Named moves (each a turn or a mirror), then the moves between two rows, first move first; the first pair answered:
move sir:
[  4  -7 -13  10  11  15  -8 -12   6   1  33   1  -2 -10   5 -10 -15  15
  10  -8] |-> [-10  -3  -5   4   9  10 -17  -5  -4  10  25  -7  -1 -20  -6 -13  -5  10
  16 -17]
[ 19   0   0   7  -4  -2  14  -7   6  -4  -3   6   3  18  -6  -3  -6   5
 -14   2] |-> [ -3   6  11  -3  -8  -9   2   2  -8   8 -13  -7   4   3 -20  -8   9  -2
  -4 -13]
[ 10   3   9 -12   0  -2   0   3 -17  -4 -11  -7   0   8  -9   9   8  -2
   7   9] |-> [ 18   2   5  -9   1   0   5  -1 -12  -8  -8  -2   0  14  -4  11   3   0
   4  13]
move Gabug:
[  1  -1  -2  -5  -5  -1  -1 -14  -2  19   4 -10  -1   2   9   0   9  -5
  12   9] |-> [  6  -6  -2  -4 -12  -4   5 -10   2  11  -5  -5   3   6  13   7  10  -8
   6  10]
[ -1  12 -11  14   9 -21 -29   6  -4  -4   8   9  12 -13  -2 -23 -18 -12
  13   5] |-> [ 14  -6 -20  19   5 -13 -15  -7   5  -7  16  14   7  -9  12 -15 -28  -8
   8   6]
[-15  -8  16 -15  -4   2  -7  -6 -11  25  -5   3   0 -18 -12  -1  21 -18
  -9 -24] |-> [ -2 -24   6 -11  -4  12   2 -24  -4  26  10   5  -9 -16  -1   3   8 -13
  -9 -25]
move vorop:
[ -3   6  -1   1  -9 -17  -2   8   7 -15 -35   7  25  -1   2   4  10 -20
   8  -6] |-> [  0  -6 -20   7   9   4 -12 -26   9   7  17  -5   2 -14   9  -9 -15  -1
  25 -14]
[  5  -8  -8  -3  -2   9   6  -8  -1   8  11  -1 -13   1   6   2  -4   3
  -2  -2] |-> [  8   1  -1  -5  -6   1  10   6   0  -3  -8   5  -4  11   3   6   5  -2
 -10   7]
[-11  23   2  12   9 -17 -12  12  -4  -9 -12   2   8   1 -10  -1  11   0
  -1   7] |-> [-17   6  -6  15   9 -10 -18  -3  -5   6   4  -8  -1 -18  -8  -4   4   1
  13 -12]
[ 22   1   3  15  10  15   9  -1  -6 -26 -11  23   8  -8   7   9 -18   2
 -10  11] |-> [  8 -18   4  15  -2  12   4  -2 -10 -17 -18  15   8 -30   6  12 -12  -8
   1 -14]

Between the rows of a pair lie two moves.
[  1  16  -4 -15  14   4  -3   0  -4  -2   6  -3  -6  19  -9 -11  -1   9
   0  -2] |-> [ -9   8   1 -20   5   1  -3   3  -9   4  -3  -9  -5  10 -14  -9   8   3
   3 -15]	Gabug sir
[-17   6  10 -20  -8   8  -9   6  -9  17 -11  -1   3  -6   3 -15  -6   4
  17  -2] |-> [ -1  -8   7 -13 -19   5   6   9   3   0 -26  12  12   2  16  -1  -9  -3
   6   1]	sir vorop
[ -5   5   3   5 -11  -9 -18   6   3  12 -11   1  15 -13 -10  -2   5   0
   7 -10] |-> [14 16 -1  6 -2 -3 -6  2 11  0 -1 13 12 12 -4 -1 -4 10 -8 16]	Gabug vorop
[ -2 -10   1  -8 -17  -8   2  11   1   0 -21   3   1  -1  -7   7  12 -12
 -11  -1] |-> [ -3  16  -2 -11   8   1  -9   3  -5   9   8  -2 -10   8 -16 -11   3   6
  -7  17]	Gabug vorop
[ 6  0  0  2 -2 -5 -5 -3  4 -8 -7  9  3 -6  8  5 -4 -4 -5 -6] |-> [ 9  3  0  3  1 -4 -4 -3  5 -9 -4 10  2 -2  8  4 -5 -2 -6 -1]	vorop vorop
[  1  14   4   2  -3 -11 -10  22  -1 -15 -23  10  18   6  -4   6  11 -12
  -5   3] |-> [ -5  30   5  -3  10  -6 -18  19  -9  -5  -7   2  10   8 -14  -4   9  -3
   0  10]	Gabug vorop
[ -9   3   2   1   0  -9 -11   6  -5   0  -5   0   5 -15  -1  -8   3  -8
   9 -13] |-> [ 14   1  -8   6   5  -1   2  -4   7 -10   6  13   2   4  12  -4 -12   1
  -3   5]	vorop Gabug
[  8  -2 -10  12   5   2  -9   0   8  -6  13   2   8   0  13   5 -17  -1
   5   3] |-> [ -1  -5  -7  11   0  -3 -14   4   5  -4   5  -2  11 -11  10   5 -11  -7
  11  -8]	Gabug vorop
[ 1 -3  2  1  5  2 -1  0 -1 -6  8 -1  3 12 -2 14  8 -2  3 12] |-> [  1 -13   1   3   0   2   0  -3   1  -6   6  -1   4   6   2  17   7  -5
   5   5]	vorop sir
[  5 -14  -3  10   8  15  -5 -15   5  23   7   6   6  -8   6   0  11  -8
   5 -21] |-> [ -4  15  11   0  13   7  -9   4  -6  20  -8   6  13   4 -10  -5  26  -9
  -2  -6]	vorop sir
[ 20 -20  -5   2  -9  14  24 -11   9  -6   6   9 -10  11  16   9 -10   5
  -7  10] |-> [ -7 -20  12  -8 -23   0  14   8  -5   1 -24  -3  -1 -10   0  12  15 -12
   1 -13]	vorop sir
[ -2  -4   8  -5  -7  -3  11   6  -7  -1 -17   0  -3   5   5  -2   3  -3
  -6  -6] |-> [ -3  -9   1  -3   1   5   6  -7  -7  10   4  -7 -12  -1   7  -7  -7   4
   2 -10]	vorop sir
